X = [[0.02, 0.03, -0.07, 0.07, 0.09, 0.01, 0.13, -0.04, 0.03, 0.05, 0.09, 0.07, 0.00, 0.07, 0.05, 0.04], [0.12, 0.03, 0.07, 0.03, -0.02, 0.10, 0.01, 0.04, 0.02, 0.12, 0.01, 0.01, 0.06, 0.11, 0.06, 0.01], [-0.01, 0.10, -0.20, 0.02, 0.01, -0.02, 0.01, 0.04, 0.01, 0.00, 0.05, 0.06, 0.08, 0.01, 0.01, 0.02], [0.01, 0.02, 0.01, 0.02, -0.04, -0.06, 0.02, 0.10, 0.02, 0.10, 0.03, 0.07, -0.01, 0.04, 0.00, 0.07], [0.02, 0.02, 0.16, 0.07, 0.10, 0.01, 0.13, -0.03, 0.04, 0.06, 0.10, 0.06, 0.01, 0.07, 0.05, 0.04], [0.04, 0.05, 0.30, 0.07, 0.09, 0.07, 0.11, 0.02, 0.03, 0.01, 0.00, 0.11, -0.06, 0.10, 0.10, 0.03], [0.10, 0.09, 0.12, 0.03, 0.12, 0.04, 0.02, 0.12, 0.09, 0.06, 0.03, 0.06, 0.01, -0.04, 0.04, 0.01], [0.02, 0.02, 0.06, -0.01, 0.03, 0.07, -0.05, -0.02, 0.05, 0.06, 0.04, 0.00, 0.05, 0.04, 0.08, 0.11], [0.01, -0.01, -0.02, -0.03, 0.09, 0.06, -0.02, 0.08, 0.05, 0.05, 0.02, 0.00, 0.01, 0.06, 0.04, -0.01], [0.05, 0.05, 0.15, -0.01, 0.00, -0.02, 0.01, 0.02, 0.09, 0.14, 0.01, 0.03, 0.01, 0.06, 0.01, 0.01], [0.06, 0.03, 0.14, 0.07, 0.03, 0.12, 0.02, 0.01, 0.00, 0.12, 0.08, -0.01, 0.10, 0.07, 0.10, 0.07], [0.08, 0.10, 0.01, 0.08, 0.01, 0.10, 0.05, 0.03, 0.05, 0.07, -0.03, 0.01, 0.07, 0.08, 0.07, 0.05], [0.13, 0.05, 0.16, 0.10, 0.13, 0.02, 0.06, 0.07, 0.11, 0.02, -0.02, 0.08, 0.06, 0.04, 0.05, 0.06], [0.04, 0.03, -0.12, -0.01, 0.02, 0.07, -0.05, -0.03, 0.05, 0.06, 0.04, 0.00, 0.05, 0.04, 0.08, 0.11]]
The first entry in reading order -> 0.02
The 3rd smallest entry is -0.07
Give the entry just left of the largest entry.
A: 0.05
The entry just right of the largest entry -> 0.07
Give the minimum.
A: -0.20

[[ 20 -16 -42  50 -29]
 [-22   7  27  -3 -15]
 [-17  11 -24   4  15]
 [-18  13  12 -15 -11]
 [-48   5 -38  54  76]
 [-16  15   7 -14  -8]
 [-56 -26 -14   7 -30]
 [-14  12  11 -17  -9]
 [ 20  73  52  34   2]
 [-10   0 -13  23  -5]
 [-23 -51   6   9 -37]
 [-19   8  17 -15  -9]
 [-18  13  -4  -1  -6]]
What is the entry in the top-left corner?
A: 20
The second largest entry is 73
The last entry, reading row by row is -6
The third entry in reading order -> -42
The fourth entry in reading order is 50
The largest entry in the last row -> 13
The bottom-left entry: -18
The entry directly below the smallest entry: -14
What is the third entry on the diagonal from the top-right corner?
A: -24
The last entry of the largest entry's row -> 76
The 3rd smallest entry is -48
What is the first entry in the row that holds the smallest entry?
A: -56
What is the last entry in the row that holds the smallest entry?
A: -30
What is the entry directly below -42?
A: 27
The entry at the centre -> -14
The 2nd smallest entry -> -51
What is the third largest entry?
A: 54
What is the entry directly above -56?
A: -16
What is the entry in the top-right corner?
A: -29
The entry just right of 6: 9
What is the second entry on the diagonal from the top-right corner?
A: -3
What is the entry directly above -48?
A: -18
The 2nd entry on the main diagonal is 7
What is the entry directly above the centre entry?
A: 7
The entry just right of the smallest entry: -26
What is the entry directly below the centre entry?
A: 11
The entry just left of 2 -> 34
What is the entry directly below -51?
A: 8

Questions about the table below.
1) The first entry, reading row by row?
2) The smallest entry in the last row?
3) The entry directly above 38?
4) The top-right entry?
5) The smallest entry in the first row?
6) The bottom-right entry?
7) The largest entry in the last row?
8) The entry just right of 64?
6,-17,59,-1,-35,6,-2,6,30,6,40,5,-71,19,-42
8,8,15,6,-53,7,3,7,-11,6,-8,6,-19,29,8
9,8,-38,26,56,8,16,7,-67,6,-14,5,30,-40,18
11,15,-57,-4,-20,13,-5,9,1,6,-22,8,51,7,23
7,-16,-36,31,-2,5,22,5,-71,6,21,2,17,-4,-31
11,18,19,-26,60,13,-22,9,64,5,-12,10,-16,-35,33
11,-13,-70,-18,-44,14,-14,8,49,5,24,7,51,22,-33
8,25,52,-14,19,8,-12,8,31,5,-25,9,-42,-8,48
9,12,44,-24,-60,10,-19,8,68,5,-4,9,-43,36,13
9,-19,-23,-7,-19,11,-7,7,35,5,38,5,4,7,-46
10,10,-32,-14,-70,12,-11,8,30,5,-12,8,26,39,11
8,17,59,-16,-7,8,-13,8,41,5,-12,9,-53,7,30
6,0,35,19,-10,4,12,6,-35,6,6,5,-42,3,-4
7,10,13,25,-13,6,16,7,-55,7,-14,5,-18,2,15
7,-13,-11,36,47,6,23,7,-70,7,22,2,-7,-36,-27
5,-1,51,29,-62,1,21,5,-59,6,5,4,-58,34,-8
1) 6
2) -62
3) -4
4) -42
5) -71
6) -8
7) 51
8) 5

Read these off the array that follows. Indices start at 1.
1) Read off the entry at row 3, column 2.
2) Read off the top-right entry.
3) Read off the entry in row 1 and column 1.
4) Read off the entry directly above the largest entry.
5) Read off the bottom-left entry.
6) Read off the entry directly below the largest entry.
7) Read off the entry at row 2, column 1.
8) Read off the entry directly above the centre entry.
[[ 37 -20   3  -7  18 -50  29  34 -52   8  45  20  15]
 [ 14 -49 -33  -6   5   3  -5  47 -58  22  -2  17  42]
 [ -5  32 -54 -38  11 -21  -7  -9  -5 -76  -4   0  -5]
 [  7  28  -5  72   6  49  15  40  21 -17  -8  11  21]
 [-36 -28 -38 -38 -20  35 -45 -21   4   9 -52 -15   7]
 [-14 -26 -10 -77  -8 -39 -24 -43 -17  10  -4 -14 -19]
 [ 11 -55 -26   0   0  14  -6  45 -51  36  -6  16  42]
 [ 10  -7  52  65  -4  31  18  22  17  50   9   5   7]
 [-31  39  10   9 -13  31 -14 -41  60 -21 -29 -21 -29]
 [ -1  32 -61 -24  15 -14  -3   6 -11 -79  -6   6   5]
 [ 11  20  70  48  -2   0  25 -11  36  31  26  -3 -25]
 [ 38  17   2  33  24 -26  41  46 -26 -25  43  24  17]
 [ -6  26 -30 -56   7 -44  -6 -33  -3 -58   4  -6 -23]
 [ 36  -9  15  -8  19 -58  34  23 -42   4  52  17   4]
 [-13  -2 -15  53  -9  71 -13  30  19   9 -36   2  28]]
1) 32
2) 15
3) 37
4) -38
5) -13
6) -38
7) 14
8) -6

arr =
[[  59.0  130.8   45.6  123.5   15.8 -107.6   54.3]
 [  54.3   41.6   66.3 -173.9  155.7   65.8   67.9]
 [  59.7  138.7   45.9  -90.9  -42.4  -81.8   52.0]
 [  55.3  146.6   45.6 -102.6 -100.4  -60.9   50.2]
 [  51.6   29.8   65.1  -88.1   42.9   99.3   66.6]
 [  59.7  -77.7   60.6   37.3   61.5  171.7   62.5]
 [  57.1   71.7   54.8 -106.5  129.5   -3.5   58.2]]
Counting starts at 1.
Read off the bottom entry of the column that holds the largest entry.
-3.5
The entry in row 1 and column 3: 45.6
Read off the entry just left of 65.8.
155.7
Read off the entry just right of 71.7.
54.8
Read off the entry directly above the centre entry.
-90.9
The entry just right of 59.0 -> 130.8
Read off the entry directly below 45.9.
45.6
Read off the entry just right of 37.3.
61.5
Read off the top-right entry.
54.3
Read off the entry at row 1, column 1.
59.0
The largest entry: 171.7
The entry directly below -42.4 -> -100.4
The entry at row 3, column 1 -> 59.7
Read off the entry directly below 55.3.
51.6
Read off the entry in row 2 and column 1.
54.3
The top entry of the column that holds the largest entry is -107.6
The entry directly above 138.7: 41.6
The bottom-right entry -> 58.2
Read off the entry directly above the smallest entry.
123.5
The entry just right of 51.6 -> 29.8
The entry directly below the centre entry is -88.1
The entry directly above 51.6 is 55.3
Read off the entry just right of -42.4.
-81.8
Read off the entry just right of 60.6.
37.3
Read off the entry directly below 61.5.
129.5
The bottom-left entry: 57.1
Read off the entry directly below -90.9.
-102.6

[ 19  92 -13  -2  -6   1   5  -4  12 -12  -9 -26 -25  53]
The third entry from the left is -13
The 3rd entry from the right?
A: -26
The entry just left of the smallest entry?
A: -9
The 2nd entry from the left?
A: 92
The first entry from the right?
A: 53
